In the data rows, the value 128 means zero.
Each row of this table is followed by its label. One hidden rule gives the labels. It looks at one to three of the table's principal directions, none of them among the few with the most spread.
tensor([160, 105, 113, 102, 104, 164, 111, 107, 208, 164, 130, 121, 157, 128,
         50, 153, 127,  77, 150,  96, 143, 100,  84, 142, 132, 180, 115, 113,
        125, 129, 115, 135]) Z921
tensor([126, 114, 108,  97, 207, 180,  96, 152,  98, 161, 104,  90, 115, 105,
        146, 120, 108,  78,  82,  68,  93, 126, 198, 140, 206, 173,  94, 111,
        104, 136,  73,  40]) Z652
tensor([168, 122, 136,  75, 104, 174, 110, 138, 188, 203, 107, 150, 160, 121,
         49, 149,  97,  87, 130, 119, 186, 132,  53, 106, 146, 154, 110, 139,
        136, 135, 135, 143]) Z921
tensor([ 98, 157, 133, 155, 135, 111, 146,  85,  98, 102, 148, 131, 120, 129,
        160, 134, 127, 147, 136, 118,  98, 122, 167, 147, 147, 119, 134, 113,
         91, 128, 112, 113]) Z652
tensor([ 83, 157, 164, 125, 116,  90, 151, 117, 102, 134, 138, 152, 130, 121,
        160, 117, 121, 173, 124, 143, 139, 145, 104, 110, 131,  87, 145, 134,
        118, 130, 132, 133]) Z652
tensor([132, 103,  95, 170, 146, 124, 128, 118, 133,  83, 136, 109, 128, 142,
        138, 129, 133, 126, 141, 135, 108,  96, 168, 155,  83, 139, 125, 130,
        131, 113, 138, 135]) Z736
tensor([108, 111, 109, 141, 164, 125, 127, 127, 120, 111, 140,  94, 115, 139,
        149, 107, 139, 128, 124,  96,  97, 113, 176, 153, 134, 163, 133, 119,
        131, 131, 100,  91]) Z736
tensor([119, 156, 140, 118, 125, 122, 117, 113,  95, 130, 139, 115, 101, 120,
        142, 118, 142, 133, 139, 119,  75, 137, 156, 134, 154, 128, 131, 126,
        139, 140, 102, 104]) Z921
tensor([130, 134, 147,  83,  68, 127, 113,  88, 208, 187, 152, 132, 150, 127,
         43, 128, 132, 115, 181, 109, 129, 106,  45, 132, 113, 168, 139, 139,
        166, 142, 104, 146]) Z652
tensor([146, 119, 133,  82,  79, 139, 129, 136, 174, 187, 110, 152, 156, 120,
         66, 135, 111, 118, 148, 147, 195, 135,  25,  96, 107, 124, 119, 155,
        158, 131, 156, 175]) Z736
tensor([152, 126, 106, 140, 120, 139, 132, 133, 106, 114, 116, 127, 120, 136,
        130, 138, 126, 128, 140, 155, 136, 132, 134, 125, 107, 113, 112, 138,
        138, 121, 166, 154]) Z736
tensor([164, 171, 165, 120,  99, 142, 103,  99, 144, 139, 130, 174, 138, 109,
         87, 161, 104, 108, 140, 161, 124, 129, 104, 120, 134, 112, 119, 139,
        105, 130, 125, 145]) Z921
tensor([128, 114, 111, 131, 111, 122, 140, 117, 153, 120, 132, 121, 133, 131,
        110, 128, 145, 117, 140, 113, 141, 120, 107, 134, 129, 145, 133, 122,
        125, 130, 116, 139]) Z736
tensor([158, 114, 127, 141, 123, 128, 118, 154, 127,  90, 122, 121, 119, 127,
        135, 139, 156, 117, 114, 148, 118, 136, 136, 126, 112, 115, 126, 110,
        127, 120, 146, 139]) Z736
tensor([102, 122, 116, 124, 183, 124, 128, 153,  77, 121, 125,  96,  96, 128,
        173,  89, 134, 130, 100,  96, 105, 142, 185, 133, 168, 155, 130, 133,
        133, 143,  84,  72]) Z736
tensor([114, 101, 109, 134, 182, 137, 136, 160, 105, 109, 113, 104, 122, 122,
        169, 120, 136, 112,  78,  93, 134, 136, 171, 132, 173, 143, 121, 100,
         91, 127, 103,  84]) Z921
tensor([172, 128, 145, 101, 109, 156,  96, 146, 151, 153, 114, 139, 137, 117,
         88, 149, 120, 103, 128, 154, 133, 132,  95, 113, 112, 122, 108, 131,
        144, 124, 153, 143]) Z736
tensor([100, 145, 148, 118, 161, 130, 120, 113, 109, 142, 136, 126, 128, 119,
        144, 124, 105, 131, 115, 114, 111, 123, 151, 135, 152, 138, 119, 123,
        105, 131, 106,  87]) Z736
tensor([130, 101,  82, 154, 119, 115, 161, 157,  90,  91, 112, 105, 109, 146,
        168, 117, 159, 150, 132, 141, 143, 144, 141, 122, 105, 101, 130, 128,
        152, 120, 172, 162]) Z736
tensor([ 80, 129, 135, 145, 159, 107, 138, 108, 116, 108, 145, 113, 128, 119,
        170, 122, 138, 138, 110,  91,  92, 114, 171, 149, 157, 131, 139,  96,
         89, 125,  88,  85]) Z736
tensor([ 88, 127, 137, 116, 163, 118, 133, 138, 106, 143, 126, 122, 127, 118,
        158, 106, 115, 140, 105, 110, 131, 132, 138, 123, 150, 131, 129, 132,
        120, 132, 104,  93]) Z652
tensor([152, 134, 131, 121, 125, 151, 112, 132, 126, 144, 119, 134, 130, 129,
        115, 143, 112, 120, 131, 144, 123, 128, 132, 125, 120, 120, 113, 132,
        137, 123, 153, 135]) Z921
tensor([159, 140, 170,  85,  78, 133,  97, 109, 196, 162, 139, 155, 153, 114,
         43, 147, 120, 100, 156, 157, 154, 119,  30, 114,  98, 150, 117, 142,
        138, 136, 126, 156]) Z652
tensor([108, 122, 156, 114, 135, 134, 110,  94, 213, 162, 147, 141, 171, 110,
         85, 142, 112,  99, 118,  78, 123,  91, 107, 147, 153, 164, 140, 101,
         88, 127,  68,  94]) Z736
tensor([127, 129, 120, 135, 127, 132, 107,  81, 166, 129, 158, 108, 128, 137,
         93, 126, 132, 111, 166, 100,  73,  87, 153, 167, 115, 177, 133, 127,
        141, 132,  89, 109]) Z736
tensor([136, 104, 103, 145, 134, 141, 121, 121, 168, 131, 133, 113, 139, 141,
        113, 131, 133, 116, 138,  99, 105, 100, 157, 153, 118, 149, 139, 118,
        141, 121, 119, 124]) Z921
tensor([131, 100, 101, 124, 134, 136, 138, 152, 134, 136, 109, 122, 135, 129,
        127, 122, 126, 121, 119, 122, 163, 130, 113, 118, 125, 129, 123, 136,
        137, 124, 139, 139]) Z736
tensor([117, 135, 124, 166, 112, 107, 149, 109, 117, 100, 140, 137, 131, 147,
        150, 135, 127, 167, 151, 157, 123, 118, 140, 136,  81,  94, 138, 132,
        135, 113, 172, 163]) Z921
tensor([130,  98, 115, 102, 125, 132, 123, 143, 169, 157, 123, 119, 141, 130,
         89, 110, 124, 112, 135, 115, 163, 119,  82, 122, 113, 164, 128, 149,
        158, 135, 115, 132]) Z652
tensor([153,  95,  81, 158, 132, 141, 132, 145, 135, 113, 112, 119, 132, 149,
        127, 129, 123, 129, 141, 145, 139, 111, 149, 136,  78, 121, 124, 148,
        161, 111, 171, 162]) Z736
tensor([153,  94, 106, 116, 164, 167, 105, 151, 159, 140, 108, 116, 142, 118,
        104, 137, 115,  77, 101, 103, 141, 113, 138, 134, 145, 165, 106, 120,
        111, 124, 108, 102]) Z652
tensor([137, 100, 112, 128, 153, 143, 117, 142, 158, 124, 122, 115, 135, 123,
        116, 125, 133,  95, 107,  97, 130, 115, 141, 138, 146, 162, 128, 117,
        115, 129,  94, 104]) Z736
tensor([141, 141, 145, 141,  86, 120, 136, 104, 156, 114, 141, 150, 145, 132,
        110, 158, 138, 134, 144, 147, 135, 124,  98, 129, 110, 107, 135, 108,
        109, 120, 155, 163]) Z921
tensor([131, 150, 141,  98,  97, 137, 118,  96, 153, 176, 142, 135, 134, 134,
         80, 128, 113, 128, 167, 124, 126, 121,  91, 130, 124, 151, 129, 147,
        156, 140, 124, 137]) Z736
tensor([193,  72,  93,  97, 153, 179,  99, 189, 166, 138,  89, 115, 137, 121,
         74, 131, 123,  54,  97, 127, 190, 132,  93, 112, 131, 183,  92, 140,
        133, 131, 125, 126]) Z652
tensor([122, 130, 142, 128, 156, 140, 108, 110, 156, 136, 134, 137, 146, 113,
        115, 139, 106, 103, 111, 107, 116, 105, 143, 142, 147, 148, 123, 117,
         91, 126,  90,  95]) Z652
tensor([117,  82,  91, 139, 178, 128, 137, 176, 102,  98, 107,  95, 117, 127,
        171, 106, 142, 119,  89, 111, 142, 132, 162, 127, 135, 139, 120, 121,
        123, 123, 121, 103]) Z652
tensor([140, 134, 141, 121, 112, 133, 114, 107, 157, 135, 135, 139, 143, 120,
         96, 145, 121, 113, 142, 138, 128, 114, 102, 131, 114, 134, 119, 127,
        119, 125, 128, 137]) Z652
tensor([153, 142, 151, 123,  81, 133, 116, 119, 160, 148, 136, 144, 140, 138,
         97, 151, 131, 140, 153, 152, 116, 125, 101, 125,  94, 104, 135, 122,
        155, 120, 170, 164]) Z652
tensor([132, 140, 166,  98,  95, 136, 102,  91, 200, 168, 142, 151, 163, 104,
         66, 154, 119, 101, 143, 116, 122, 104,  71, 131, 133, 140, 127, 114,
        110, 128, 100, 127]) Z736
tensor([148, 138, 151, 126, 124, 137, 108, 127, 145, 125, 139, 129, 127, 131,
        114, 142, 137, 118, 122, 127, 104, 128, 138, 135, 134, 137, 132, 108,
        122, 130, 124, 118]) Z652
tensor([101, 133, 149, 134, 142,  95, 132, 130, 114,  97, 144, 123, 115, 121,
        155, 109, 149, 139, 111, 122, 115, 136, 135, 129, 141, 134, 143, 119,
        111, 137,  91, 104]) Z652
tensor([122, 149, 160, 122, 137, 121, 123, 138, 103, 123, 127, 141, 122, 118,
        150, 132, 125, 137, 105, 144, 125, 147, 131, 115, 143, 107, 126, 121,
        109, 130, 129, 115]) Z652
tensor([131, 128, 110, 146, 142, 146, 135, 110, 142, 137, 133, 130, 137, 147,
        120, 134, 107, 126, 134, 106, 130, 113, 160, 147, 138, 148, 133, 128,
        119, 127, 126, 122]) Z921
tensor([128, 125, 123, 150, 111, 118, 126,  92, 159, 105, 158, 113, 130, 146,
        111, 134, 148, 130, 160, 118,  94, 100, 139, 159, 101, 152, 139, 112,
        133, 125, 123, 135]) Z652
tensor([130, 150, 144, 157, 106, 108, 131, 104, 132, 101, 150, 142, 123, 142,
        132, 134, 138, 151, 148, 147, 102, 123, 143, 139, 104, 112, 150, 127,
        132, 125, 136, 148]) Z921
tensor([129, 152, 142, 118,  75, 118, 144, 117, 123, 152, 129, 148, 130, 136,
        119, 136, 128, 161, 159, 155, 141, 144,  87, 110, 108,  89, 137, 139,
        158, 127, 173, 174]) Z736
tensor([181, 154, 151, 107, 106, 158, 100, 124, 139, 145, 119, 157, 131, 118,
         80, 157, 109,  97, 135, 162, 141, 139,  97, 114, 129, 128, 106, 140,
        121, 133, 142, 146]) Z736
tensor([129, 100,  91, 165, 153, 122, 142, 149, 108,  81, 119, 108, 116, 138,
        165, 119, 147, 128, 112, 123, 124, 126, 174, 139, 121, 125, 132, 121,
        123, 119, 132, 127]) Z736
tensor([ 87, 107, 114, 167, 190, 101, 147, 139,  88,  57, 141,  93, 109, 132,
        201, 108, 156, 137,  88, 100, 104, 125, 198, 151, 148, 144, 134,  93,
         82, 126,  94,  78]) Z652
tensor([201, 144, 151, 100,  77, 165,  94, 121, 183, 161, 112, 176, 157, 113,
         40, 173,  98,  86, 147, 180, 171, 127,  49, 105, 100, 121, 102, 150,
        128, 125, 162, 179]) Z921
tensor([101, 142, 155, 127, 141, 112, 120, 117, 126, 132, 145, 130, 129, 125,
        141, 120, 122, 145, 124, 125, 103, 120, 140, 134, 125, 127, 138, 126,
        125, 128, 112, 106]) Z921
tensor([137,  94, 125,  89, 117, 125, 134, 177, 143, 143, 111, 117, 131, 126,
        108, 112, 145, 117, 113, 134, 192, 151,  54,  97, 120, 145, 120, 134,
        149, 137, 141, 143]) Z652
tensor([116, 117, 115, 154, 169, 120, 141, 147,  89,  90, 119, 124, 121, 130,
        173, 121, 120, 137, 100, 141, 142, 132, 163, 128, 123, 119, 119, 130,
        104, 120, 138, 117]) Z652
tensor([132, 151, 135,  85, 132, 161, 122, 136, 100, 197, 101, 144, 130, 116,
        118, 131,  84, 125, 123, 129, 151, 149, 112, 103, 163, 116, 105, 152,
        137, 136, 141, 121]) Z921
tensor([142, 125, 116, 118, 115, 138, 146, 163, 100, 141,  96, 138, 125, 124,
        144, 132, 129, 134, 111, 140, 165, 161, 111,  98, 146,  89, 123, 131,
        133, 126, 163, 153]) Z921
tensor([190, 127, 122, 171,  99, 140, 118, 112, 165,  75, 139, 144, 134, 146,
         95, 169, 143, 106, 146, 161, 124, 114, 136, 146,  89, 129, 128, 113,
        111, 116, 160, 171]) Z736
tensor([ 81, 133, 109, 150, 144,  99, 169, 138,  57, 114, 118, 124, 111, 134,
        200, 103, 124, 180, 121, 136, 137, 147, 158, 118, 129,  82, 137, 143,
        134, 124, 151, 134]) Z652
tensor([136, 104, 124, 127, 157, 147, 106, 117, 175, 118, 142, 106, 141, 125,
        101, 138, 135,  83, 114,  88, 113, 100, 143, 156, 145, 188, 119,  97,
         93, 130,  84,  87]) Z736
tensor([142, 118, 121, 148,  92, 122, 135, 121, 163, 119, 137, 131, 139, 147,
        112, 140, 144, 141, 152, 137, 126, 116, 116, 135,  88, 115, 146, 121,
        151, 117, 161, 167]) Z736
tensor([107, 121,  96, 123, 139, 127, 146, 139,  87, 146, 120, 102, 108, 146,
        154,  99, 125, 154, 142, 117, 126, 137, 149, 127, 126, 131, 129, 151,
        171, 133, 143, 126]) Z921
tensor([162,  89,  79, 140,  96, 144, 135, 128, 174, 129, 122, 113, 142, 154,
         85, 138, 136, 118, 168, 136, 152, 105, 101, 138,  70, 145, 123, 139,
        171, 116, 174, 180]) Z921
tensor([161, 123, 132, 126, 112, 133, 129, 158, 124, 115, 108, 147, 132, 124,
        122, 142, 128, 122, 116, 172, 170, 148,  93, 102, 106, 101, 116, 136,
        126, 121, 169, 164]) Z652
tensor([ 73, 138, 143, 134, 167, 110, 129, 106, 118, 135, 147, 122, 129, 124,
        160, 107, 113, 148, 118,  96,  96, 111, 167, 146, 147, 139, 142, 125,
        112, 131,  84,  80]) Z921
tensor([128,  95,  85, 173, 162, 113, 158, 168,  79,  56, 113, 106, 106, 143,
        188, 113, 154, 137,  99, 139, 149, 143, 172, 129, 119, 118, 127, 122,
        114, 120, 148, 133]) Z652
tensor([159,  74,  64, 170, 142, 145, 141, 149, 158,  99, 110, 119, 142, 154,
        117, 131, 123, 114, 132, 133, 168, 104, 144, 141,  80, 142, 126, 144,
        143, 110, 162, 164]) Z921
tensor([ 83, 147, 148, 124, 131, 108, 136,  84, 143, 145, 155, 133, 139, 125,
        124, 118, 115, 143, 142, 100, 116, 111, 122, 142, 143, 148, 143, 128,
        111, 137,  87, 104]) Z652
tensor([119, 123, 103, 171, 154, 120, 147, 145,  82,  86, 116, 121, 109, 133,
        191, 122, 141, 146, 106, 123, 106, 138, 199, 135, 143,  94, 141, 117,
        117, 119, 133, 122]) Z736
tensor([156, 138, 138, 142, 108, 142, 114, 111, 157, 126, 138, 139, 136, 136,
        105, 155, 129, 121, 141, 133, 104, 116, 140, 141, 117, 123, 134, 113,
        126, 120, 142, 141]) Z652
tensor([207, 139, 152,  57,  88, 183,  71, 148, 177, 201, 103, 152, 137, 107,
         27, 150, 106,  68, 141, 154, 150, 141,  51,  97, 131, 150,  98, 158,
        167, 142, 133, 147]) Z736
tensor([110, 145, 156, 109,  96, 107, 131, 109, 146, 145, 151, 129, 127, 131,
        113, 121, 145, 144, 147, 117, 117, 133,  96, 127, 133, 135, 147, 121,
        142, 140, 114, 129]) Z736
tensor([135,  82,  64, 123, 112, 133, 162, 167, 118, 141,  91, 115, 132, 141,
        127, 111, 127, 136, 141, 143, 199, 138,  85, 104,  92, 115, 116, 163,
        175, 121, 182, 181]) Z652
tensor([ 96, 131, 135, 117, 153, 112, 134, 147,  90, 129, 118, 124, 115, 108,
        167, 105, 132, 136,  99, 116, 126, 146, 138, 114, 163, 114, 131, 130,
        118, 135,  98,  99]) Z736
Which label does each new row get?
tensor([ 82, 149, 170, 136, 139,  87, 144, 105, 124, 104, 158, 142, 133, 126,
        150, 120, 128, 153, 115, 130, 138, 129, 113, 130, 133, 132, 143, 117,
         85, 135, 103, 109]): Z652
tensor([129, 153, 121, 197, 106, 105, 153,  93, 104,  75, 159, 130, 112, 174,
        163, 139, 142, 182, 165, 153,  85, 119, 191, 157,  83,  97, 157, 120,
        141, 116, 178, 163]): Z921
tensor([ 98, 160, 178, 121, 112,  96, 129, 102, 126, 125, 149, 151, 135, 112,
        135, 132, 126, 151, 130, 146, 121, 131,  98, 121, 124, 106, 136, 122,
        105, 130, 118, 126]): Z652
tensor([153,  89,  75, 130,  96, 140, 157, 161, 134, 133,  95, 120, 134, 140,
        122, 134, 145, 127, 137, 134, 179, 141,  95, 110, 110, 105, 123, 131,
        157, 118, 183, 183]): Z921
tensor([110, 127, 144,  92, 158, 136, 122, 149, 119, 153, 114, 126, 129, 102,
        136, 119, 122, 107,  86,  97, 146, 146, 117, 112, 188, 143, 118, 116,
         96, 140,  85,  83]): Z736
tensor([157, 102,  88, 168, 162, 123, 148, 208,  44,  55,  91, 116,  88, 140,
        201, 110, 152, 140,  85, 173, 155, 172, 179, 104, 114,  88, 122, 142,
        139, 120, 176, 147]): Z921
tensor([137, 152, 159, 104, 112, 143, 105, 111, 147, 171, 130, 151, 143, 118,
         94, 144,  98, 124, 141, 142, 124, 122, 102, 121, 122, 121, 119, 140,
        134, 128, 136, 132]): Z736
tensor([ 98,  94,  68, 144, 203, 123, 158, 180,  46,  91,  96,  87,  88, 125,
        209,  80, 143, 124,  78,  90, 140, 155, 200, 124, 186, 141, 125, 136,
        117, 138,  87,  80]): Z652
tensor([145, 123, 132,  90, 156, 176,  89, 131, 164, 190, 118, 123, 142, 117,
         85, 132,  96,  86, 117,  90, 117, 113, 136, 134, 163, 173, 113, 131,
        132, 135,  92,  85]): Z921
tensor([ 92, 150, 169, 100, 156, 104, 126, 156,  68, 128, 126, 124, 102, 104,
        179, 102, 137, 145,  87, 127, 116, 165, 134, 105, 171, 112, 128, 122,
        114, 143,  97,  82]): Z652
tensor([163, 123, 109, 117, 124, 172, 108, 113, 167, 165, 125, 126, 141, 140,
         75, 145, 105,  97, 149, 111, 125, 107, 132, 143, 128, 164, 115, 135,
        143, 128, 132, 130]): Z921
tensor([132, 153, 137, 164, 129, 119, 126, 112,  95,  94, 134, 144, 118, 130,
        158, 141, 121, 149, 134, 162,  94, 125, 172, 136, 106,  89, 130, 131,
        119, 116, 150, 139]): Z736
tensor([110, 123, 120, 111, 130, 122, 142, 141, 118, 151, 112, 137, 133, 117,
        133, 113, 115, 134, 121, 126, 166, 140,  99, 108, 140, 119, 126, 149,
        133, 132, 123, 133]): Z652
tensor([225, 122, 143,  91,  78, 181,  86, 147, 206, 165, 114, 154, 151, 133,
         21, 169, 117,  72, 143, 164, 173, 131,  50, 110, 100, 155, 106, 138,
        151, 130, 168, 174]): Z652
tensor([187, 125, 122,  91, 135, 187,  86, 142, 158, 170, 104, 132, 132, 114,
         67, 146, 107,  64, 121, 118, 136, 129, 118, 123, 159, 166, 100, 138,
        131, 137, 109, 114]): Z921
tensor([185, 107, 134, 106, 137, 156, 108, 189, 139, 127,  91, 149, 137, 114,
        101, 142, 116,  87,  86, 167, 198, 154,  81,  91, 125, 128, 101, 141,
        117, 127, 152, 145]): Z652
tensor([169, 155, 135, 134,  70, 154, 111,  67, 187, 154, 142, 159, 156, 134,
         56, 176, 106, 113, 184, 146, 113,  96, 102, 145,  97, 124, 122, 132,
        130, 119, 155, 173]): Z921
tensor([148, 137, 153, 121,  88, 118, 125, 141, 136, 131, 126, 150, 133, 132,
        112, 138, 131, 146, 140, 176, 148, 142,  80, 105,  86,  94, 131, 139,
        154, 123, 176, 172]): Z652
tensor([127, 133, 153, 119, 125, 117, 112, 108, 163, 119, 147, 136, 137, 114,
         98, 130, 132, 106, 128, 124, 126, 116, 100, 134, 132, 157, 130, 123,
        104, 136,  86, 114]): Z652
tensor([103, 171, 161, 153, 141, 101, 135, 111,  80, 100, 151, 138, 104, 135,
        176, 119, 131, 166, 121, 135,  87, 143, 180, 135, 146, 106, 150, 122,
        112, 135, 114, 106]): Z736
tensor([131, 173, 183, 128,  84, 126, 113,  66, 184, 152, 158, 174, 161, 120,
         83, 169, 109, 131, 153, 136, 107, 106,  98, 138, 124, 112, 140, 110,
         97, 123, 124, 143]): Z736
tensor([120, 136, 145, 121, 128, 114, 126, 119, 133, 117, 140, 132, 126, 121,
        121, 122, 136, 121, 124, 126, 133, 131, 110, 127, 140, 146, 131, 125,
        110, 138,  99, 117]): Z652
tensor([168, 123, 127, 112,  81, 143, 118, 129, 172, 151, 125, 137, 140, 138,
         73, 144, 133, 116, 156, 145, 147, 126,  77, 120,  99, 133, 127, 135,
        160, 128, 159, 170]): Z652
tensor([ 73, 146, 135, 124, 163, 117, 127, 104,  96, 146, 147, 104, 112, 126,
        166, 101, 123, 150, 127,  81,  68, 119, 188, 150, 166, 143, 141, 121,
        130, 138,  79,  70]): Z921
tensor([112, 137, 140, 133, 131, 117, 127, 116, 124, 120, 133, 133, 130, 114,
        142, 131, 131, 130, 121, 123, 109, 124, 137, 131, 140, 114, 132, 117,
        109, 125, 110, 117]): Z736
tensor([ 68, 147, 175, 103, 151, 103, 118,  99, 140, 147, 154, 126, 136,  99,
        138, 113, 127, 129, 110,  84,  94, 116, 125, 137, 174, 150, 141, 107,
         91, 140,  50,  65]): Z652
tensor([131, 117, 103, 133, 117, 122, 152, 151, 100, 129, 116, 123, 120, 152,
        141, 114, 124, 159, 144, 158, 165, 142, 112, 113,  87, 111, 124, 156,
        169, 125, 186, 166]): Z736
tensor([ 81, 147, 139, 151, 160, 104, 126,  79, 117,  99, 164, 111, 117, 122,
        157, 116, 137, 132, 130,  87,  61, 103, 190, 167, 158, 155, 142, 107,
         92, 135,  59,  72]): Z921
tensor([139, 153, 170, 104,  98, 129, 110, 108, 164, 154, 140, 155, 145, 118,
         85, 145, 116, 121, 140, 144, 134, 126,  78, 119, 122, 129, 127, 129,
        122, 132, 126, 138]): Z652
tensor([108, 110,  87, 125, 128, 124, 169, 150,  91, 144, 103, 123, 127, 140,
        153, 109, 114, 156, 132, 135, 187, 145, 107, 107, 119, 107, 121, 155,
        151, 126, 171, 157]): Z652
tensor([143, 141, 116, 132, 115, 142, 118, 100, 129, 134, 134, 123, 122, 134,
        109, 137, 124, 121, 159, 129,  98, 114, 145, 144, 120, 136, 120, 135,
        141, 128, 132, 134]): Z921
tensor([152,  97,  91, 138, 132, 137, 127, 157, 125, 116, 110, 115, 123, 139,
        125, 119, 129, 122, 135, 149, 146, 124, 129, 124,  88, 128, 118, 152,
        164, 121, 158, 153]): Z736
tensor([127, 140, 158, 129, 116, 123, 115, 100, 166, 125, 145, 145, 148, 116,
        105, 149, 125, 117, 131, 129, 116, 110, 110, 137, 124, 130, 130, 111,
         99, 124, 112, 125]): Z652
tensor([115, 130,  98, 159, 100, 118, 158,  97, 133, 133, 139, 128, 132, 159,
        132, 126, 124, 166, 173, 125, 123, 112, 142, 145,  96, 113, 149, 141,
        160, 120, 161, 166]): Z921
tensor([142, 109, 108, 174,  97, 109, 159, 135, 140,  83, 135, 130, 134, 163,
        140, 140, 151, 159, 144, 157, 152, 127, 123, 132,  71, 101, 147, 118,
        141, 111, 193, 186]): Z736
tensor([118, 107, 112, 111, 163, 143, 127, 149, 132, 151, 109, 123, 135, 117,
        127, 113, 110, 109, 102, 102, 157, 128, 126, 121, 156, 152, 119, 138,
        120, 133, 101, 102]): Z652
